Look-ups in named tables: a row name and a column name give one cell, copied from the table.

mosuzis:
         vipat  lizepod  fopiz    nis  remepan   dape   lasi    fen
dekele   49540    63357  57512  24121    55507  26272  51917  45240
dutapur  36769    49587  42087  28933    32103  27688  46385  22851
vivibi   46495    58569  12819  33964    59351  21309  52313  70207
feb      63423    41500  23514  32020    34028  33922  27138  49191
ruluv    72572    42454  46268  34671    34130  53311  20369  25049
votalu   32030    36775  36415  32977    27716  37651  30599  31667
vedureb  32393    31764  32308  44358    53598  63484  28749  39784
nosuleg  20957    49176  31808  44301    22342  40987  55726  29806
munov    31480    40227  45342  45382    60986  50329  46810  45549
vak      53908    40472  24786  15917    47306  79178  23751  33262
metuni   15269    51355  55454  44681    36904  31616  58321  14159
kov      24847    24436  19618  46048    37758  54100  15843  34586
leve     21981    26896  16302  41691    36774  64471  47334  55935

lasi of nosuleg: 55726
lizepod of dekele: 63357
dape of feb: 33922
fopiz of munov: 45342
nis of metuni: 44681
vipat of dutapur: 36769
fopiz of vivibi: 12819
lizepod of metuni: 51355
fopiz of vak: 24786
lizepod of leve: 26896
dape of dekele: 26272
lasi of ruluv: 20369
lizepod of dutapur: 49587
lizepod of ruluv: 42454
remepan of metuni: 36904
dape of dutapur: 27688

potuz:
	gur	kulivu	somik	gak
foropa	42.79	70.01	63.39	49.80
pek	47.46	77.26	58.62	60.17
nibora	53.87	56.90	50.73	39.73
beb	54.35	52.31	63.28	65.58
nubizef	47.95	68.00	50.72	24.26
faf	27.38	65.18	37.41	20.43
tetoguf	56.31	63.84	54.38	43.45
zegag	48.31	59.78	47.37	43.48
zer	51.68	38.33	42.91	42.33
tilaz	55.40	54.42	58.42	25.23
momepi	58.12	65.43	61.44	45.34

pek, somik: 58.62
nubizef, gak: 24.26
tetoguf, somik: 54.38
beb, gak: 65.58
zer, gur: 51.68
nibora, gur: 53.87
tilaz, gak: 25.23
zer, kulivu: 38.33
momepi, gur: 58.12
tetoguf, gak: 43.45
zegag, somik: 47.37
nubizef, somik: 50.72
tilaz, somik: 58.42
foropa, gak: 49.80
tilaz, gur: 55.40
momepi, kulivu: 65.43
nibora, kulivu: 56.90
beb, somik: 63.28
faf, somik: 37.41
beb, gur: 54.35

Table seb
fields: zafafu, rali, kubukis
ruziri: [1.8, 5.2, 3.5]
zoz: [-0.3, 1.5, -2.3]
zik: [-9.2, -0.5, 2.5]
sek: [2.9, 7.4, -3.2]
kis: [0.1, 0.8, 1.4]
gokek: [5.4, -2.0, -3.4]

What is the kubukis of zik in seb?
2.5
What is the zafafu of zik in seb?
-9.2
What is the zafafu of gokek in seb?
5.4
What is the rali of sek in seb?
7.4
What is the zafafu of kis in seb?
0.1
What is the zafafu of ruziri in seb?
1.8
What is the rali of zoz in seb?
1.5
What is the rali of kis in seb?
0.8
What is the kubukis of kis in seb?
1.4
What is the zafafu of zoz in seb?
-0.3
What is the kubukis of gokek in seb?
-3.4

tefaro.tsv
	matug	vuli	siniva	tipom
rodag	112	146	65	103
tesenu	107	146	65	156
nevez	107	146	65	71
tanozuv	107	146	23	97
pak	80	124	81	103
gure	107	146	19	103
rerok	103	146	60	103
zol	107	145	7	173
zod	107	146	65	103
taruni	200	146	135	103
ril	107	146	65	45
pufal	107	146	65	103
voga	138	146	65	147

What is the matug of ril in tefaro?
107
What is the matug of zod in tefaro?
107
What is the tipom of rodag in tefaro?
103
What is the tipom of ril in tefaro?
45
What is the vuli of ril in tefaro?
146
What is the tipom of zol in tefaro?
173
What is the vuli of rodag in tefaro?
146

Table ginevun
fields: fen, tak, nazu, par, mil, bagazat
lemaf: [57.59, 64.82, 41.33, 56.34, 49.84, 71.12]
zotamad: [70.21, 61.58, 44.72, 54.87, 54.67, 76.22]
gur: [61.75, 49.21, 85.70, 62.42, 66.63, 47.67]
vip: [74.16, 46.86, 61.19, 56.71, 39.78, 40.85]
zit: [68.67, 74.23, 38.82, 19.15, 61.26, 62.98]
ris: [46.78, 67.93, 64.96, 74.96, 69.08, 53.57]
dezor: [94.31, 50.18, 39.23, 38.92, 52.96, 53.67]

zotamad, mil => 54.67
vip, bagazat => 40.85
dezor, tak => 50.18
ris, fen => 46.78
gur, fen => 61.75
dezor, bagazat => 53.67
vip, mil => 39.78
ris, mil => 69.08
dezor, fen => 94.31

fovi =
fields: zibusa, bagovem, ruze, sop, mig, lum, sabib, zek, fab
tubar: [42.714, 37.027, 95.489, 86.870, 45.805, 29.867, 24.893, 28.722, 33.483]
soro: [45.426, 66.122, 36.988, 16.436, 52.178, 63.213, 56.754, 51.377, 43.060]
zus: [55.527, 68.140, 46.926, 51.212, 36.120, 83.525, 31.143, 42.294, 28.244]
pok: [68.059, 15.319, 69.595, 59.450, 60.979, 56.502, 82.793, 38.850, 59.567]
rira: [36.565, 59.197, 28.872, 86.641, 48.639, 5.393, 9.938, 39.623, 59.365]
tuvadis: [64.182, 29.000, 47.303, 69.764, 42.169, 68.606, 65.288, 48.144, 60.455]
vobisa: [74.346, 16.262, 57.745, 80.688, 37.360, 74.883, 65.539, 35.136, 43.299]

What is the zek of soro in fovi?
51.377
What is the mig of vobisa in fovi?
37.360
What is the sabib of zus in fovi?
31.143
What is the lum of soro in fovi?
63.213
What is the lum of tuvadis in fovi?
68.606
What is the mig of soro in fovi?
52.178
What is the bagovem of pok in fovi?
15.319
What is the mig of tuvadis in fovi?
42.169
What is the zek of vobisa in fovi?
35.136
What is the zibusa of tuvadis in fovi?
64.182
What is the sop of soro in fovi?
16.436
What is the ruze of vobisa in fovi?
57.745
What is the sop of rira in fovi?
86.641
What is the sabib of pok in fovi?
82.793
Row with the largest bagovem: zus

nar
|  | raluv | getuti | ref | kepasak | mirito | pani | nas | lodel | poveri | nulim |
|---|---|---|---|---|---|---|---|---|---|---|
| guv | 220 | 222 | 175 | 156 | 94 | 101 | 213 | 108 | 57 | 167 |
| pirim | 114 | 82 | 117 | 144 | 63 | 66 | 106 | 147 | 149 | 142 |
| zap | 113 | 154 | 144 | 177 | 176 | 145 | 134 | 140 | 103 | 123 |
| vopuro | 120 | 139 | 96 | 121 | 133 | 113 | 116 | 133 | 123 | 93 |
| nedelif | 138 | 139 | 90 | 90 | 121 | 150 | 103 | 126 | 100 | 116 |
| fama | 116 | 142 | 149 | 135 | 162 | 100 | 86 | 149 | 80 | 108 |
| tuvu | 92 | 109 | 157 | 197 | 159 | 71 | 76 | 157 | 55 | 124 |
| zatu | 126 | 122 | 123 | 123 | 145 | 102 | 123 | 128 | 147 | 85 |
| lav | 132 | 116 | 104 | 150 | 148 | 166 | 141 | 117 | 162 | 131 |
| kemuk | 161 | 128 | 125 | 178 | 125 | 148 | 154 | 143 | 196 | 164 |
| gipibog | 164 | 148 | 92 | 136 | 155 | 107 | 85 | 162 | 124 | 76 |

zap, mirito => 176
gipibog, lodel => 162
gipibog, kepasak => 136
vopuro, raluv => 120
kemuk, lodel => 143
zap, kepasak => 177
pirim, mirito => 63
lav, lodel => 117
gipibog, poveri => 124
lav, getuti => 116
vopuro, ref => 96
vopuro, nulim => 93
zatu, ref => 123
gipibog, pani => 107
zap, ref => 144
pirim, getuti => 82
zap, pani => 145
Which row has the largest raluv? guv

